Here is a table of points, one per row:
[  4  22  23  46   6  -7  30  56  -7  23  18 -17   8  71  37   4   8 -10
 -12  30 -20 -20  29 -49 -61 -22  29 -61 -23  31   4   6]
[-15  29 -20 -29  50  -5   5  -2  -9 -16  39  -6  49   9 -27  54  51  26
  -8  30  21  25  79 -10  33  18  31 -11  40  12  20 -18]
[-15  27  -2  14 -24 -22  38 -31   2  64   9  -3  15  -1  16 -68  -1 -35
  32 -23  19  21  22 -72 -16  -2 -16 -14 -25 -11  14 -33]
[ 43 -13  17 -11  25 -13 -17   0  49 -10 -48  47  11 -60  11  39 -15  12
 -18 -17  38   9 -11   2  17  -7 -34  -2  14 -13   4  15]
[  9   6  40 -24 -14 -15 -20  49 -19 -37 -72  12  22  30  14  44  -7  22
  14  26 -36   4 -12  24  21  -6 -15  18  33 -45 -15  36]
[-15 -64  -4 -52  -6   3   5   0  36  18  54 -41 -28 -37 -15 -41  37   1
   8  17  23 -61 -11  -8  -9  34   8 -26 -67  29  34 -44]
[ 26  17 -14  42 -26 -34  26  50  -5 -64 -28  38   1  22 -35 -25 -18  40
  22 -16 -17  13 -38 -12  28  22  31  -8  29  14  -3 -25]
[  2 -70   3   4  -5  39  29  40 -21  10 -56 -24  12   0   4 -20   8  13
 -19 -15  -9  36  36  53  30 -18 -20   3   9 -36 -20  32]
[  6  24 -40  17 -27  -9  30  48  -2  36 -27  -2 -34  17  21 -55  35 -20
 -13 -23 -17  24  62 -32 -32  21   6  15 -49 -20  -6   3]
[-14  -2  -6  -5  60 -11  33 -42  21  -1 -23   6 -15  33 -24   0   4  18
   3 -15  19  49  42  52 -15  37  -6   9 -19   5  -6  -6]
[-34 -28 -14 -38  -9  -8 -18  -4  -3 -20   3  54  -2 -30  -4  14 -11  -4
  -8   6 -14  -8 -48 -35   3 -13  -3 -26  58 -15  13 -20]
[-24 -58  27  21 -11 -13 -18 -50  26 -29 -33  -1  10 -25  14  10  19  10
   1  29  28   8  -5   1  41  10  34   4  18   0  29 -15]
[-15 -28  26  46  -3  -4 -14 -55  10 -18  19  12   0  -2  -2 -46 -14 -42
  11   3  32 -38 -17 -21  29   8  34  -2   8  56  26   0]
[ 15   7   9  36 -16 -20 -63 -75   5  23  45   2 -22  14   7  19 -32 -44
  -4   8  19 -17 -20  -1  -6   9  19  34   0  -3 -12  21]
[-12  36  10  -3  43 -27  -2 -15 -15 -44 -26  -5  16 -43  -9  77 -23  40
  -4   9  25  -1   2  18  -9 -27  30 -20  32  -5 -21  27]
[ 19  30 -25   3 -10  18  15  22 -13 -34 -26 -39  19  20 -26  31   7  18
  22 -51  -3  13   5  13 -20 -12  -6   5  24   3  -1  28]
[ 25 -21 -12 -34   9   3  -8 -13   4  61  10  22  19 -21  -5 -16  20   7
  10  10   8 -11  45  -4   1  -5 -30  21  16 -42   4  -5]
[  9 -32  16  27 -40  15 -18  -4  24 -14  13  14  -2   1  -1  22 -18  17
  10   3  20 -18  10   3 -15 -45 -11 -29  14   1   4  28]
[-24   3 -55  44   7   2   5  -4  -7  19  12  -6  11  12 -14 -47   6 -15
 -20  26  17   7  13  14  -3  30  11   6 -46  30  -3 -21]
[ 14   6 -33   9  -8   6  10  13  -5  60 -11 -25 -22  27  -3  37 -19  -1
   3   0 -18 -32  12 -52 -43   2 -26  20  -3 -16  18  24]
[-34  14 -53  47 -19  41  -6   4 -11 -22  68  -3  21  16 -23  16  31 -17
 -27  86 -19  33 -16 -10   4  22  45  -3 -22 -22 -10  -7]
[ -7  40  28  10  -7 -13  10 -83  -6 -24 -34 -20 -41  -8 -22  12  25  -6
  -6 -35  -4  -6 -11   3   6 -17   4 -55  -5 -31   3 -13]
[ 10  30  -9 -73 -23 -31  10 -23  11  12 -14  24  -8 -12  36 -29 -54  -7
 -11  22 -13 -51 -24  34 -11  -4 -18   1  11  16   6  -2]
[-22  36 -23 -39 -21  21  -6  80  -6 -15  -6   1 -12  -4   7  -3 -10  -6
 -13 -25 -10  16 -62  43   8   6  -9  -2  27  50 -21  19]
[ 18  14  10 -24  25 -32  -3  35 -29  17   3 -32   8 -17  -8  10   2 -27
 -13  -9 -11 -16  27 -31  -2 -70  15 -34  19   7  10   7]
[ 16  12   5  -7  31  -7   0  14  14  34   9 -26  17 -23  27 -21 -20  -4
  23 -19  16  -2  -9  30 -36  -8 -29 -14  25 -49 -13  -1]
[ 54  14  32  65 -49  24  -7  21   1   5   0 -24 -17  13  27 -32  22  22
 -13 -30   0 -11 -29   3  16 -37 -29  11  56   5 -25 -21]
[-12  64  -2  36 -14   4   0  11  18 -29 -77 -12  -2 -25 -11  -4 -16   3
  24 -11  11 -15  12  -2  21  -6 -21  46  24 -30  -5 -26]
[ 13 -40  58 -50  12  17 -39  -7  28  38  49  13  25 -35  34 -31  18   5
  17 -46  10 -11  73  23   0 -21   8  -1  37  -1 -19  37]
[-30   8   2 -49   5  -7  12  -4   2 -37 -18   0   4   5 -10  68  -3 -43
  13 -13 -22  30 -24 -14  22  14   2 -21 -52  32   7   4]
[ -9 -10  30  19  11  44  -6  24  11  -4   8   9  10 -80  29 -72  -8  14
  11  18  -3   7  28  26  60 -32 -52   7  45  -3  -6 -32]
[ -3 -40   3  20 -21  12  24 -29 -28 -48 -20  11  -7  19  -7  -5  -2 -38
 -28   1 -25  16 -46  13  -6  34  15 -21 -61  27  12 -56]
[ -8 -36 -63  -9  18 -47  -4 -39   0 -47  10 -13  -4 -24  -7  -4   5  25
  -8 -14   3  15 -19 -16  23  -4   3  16 -31  43  19  -1]
There is one direction along which these points spread out most. For each point below, how far along it does it lie, from 0 to 99? 50 is the average, and the first point above lies past it. One standard deviation of the points above along it is 16.
[ 44   5   2  31  13  10 -35 -31  -2 -35  25  -2  10  36 -23  -4 -30  16
  17  10 -18  18 -17  29 -14 -19 -28  46   5   3  23 -17] 48
[ 22 -28   7 -76  -5  32 -12  56  18  10  18  22 -46 -14  12  41  18   2
  -4   4   6 -13  25 -36  16  40 -32   5  -3 -26  -7  32] 42
[-24  40 -32  40 -10 -34   5 -21 -27 -10   6   7  15  26  -8  36   3  49
  -9  -5 -19  22 -11   4 -18  52  39   9 -20   0 -11 -26] 62
[-10 -15  -2  -9  20 -15   8   2   6  11  33 -14  32  23 -35   7   4 -23
   2   4  25 -10 -21  30  -6  27  28  41   2  14 -26  13] 57
[ 10  20  17 -76  12  -4  -7   7 -22  39  61  -4  -7   4  12 -33 -31 -17
  13  -1 -15  -6 -24 -22 -28  -5  -5  11 -77  20 -12 -14] 68
[-11  -7   7  49  32  25  23  12 -19  41  35   9  -7  -2 -23  12   5 -16
  -5   4  -2 -27 -35  23  10   2  15  22  -1   9  16  33] 57
[-24 -11  39 -18 -10  64 -13 -11 -31  35 -31  18 -59  62  31   0   2  15
 -13  25 -45   9  -9 -13 -40 -10 -18   1 -41 -38 -22  38] 52
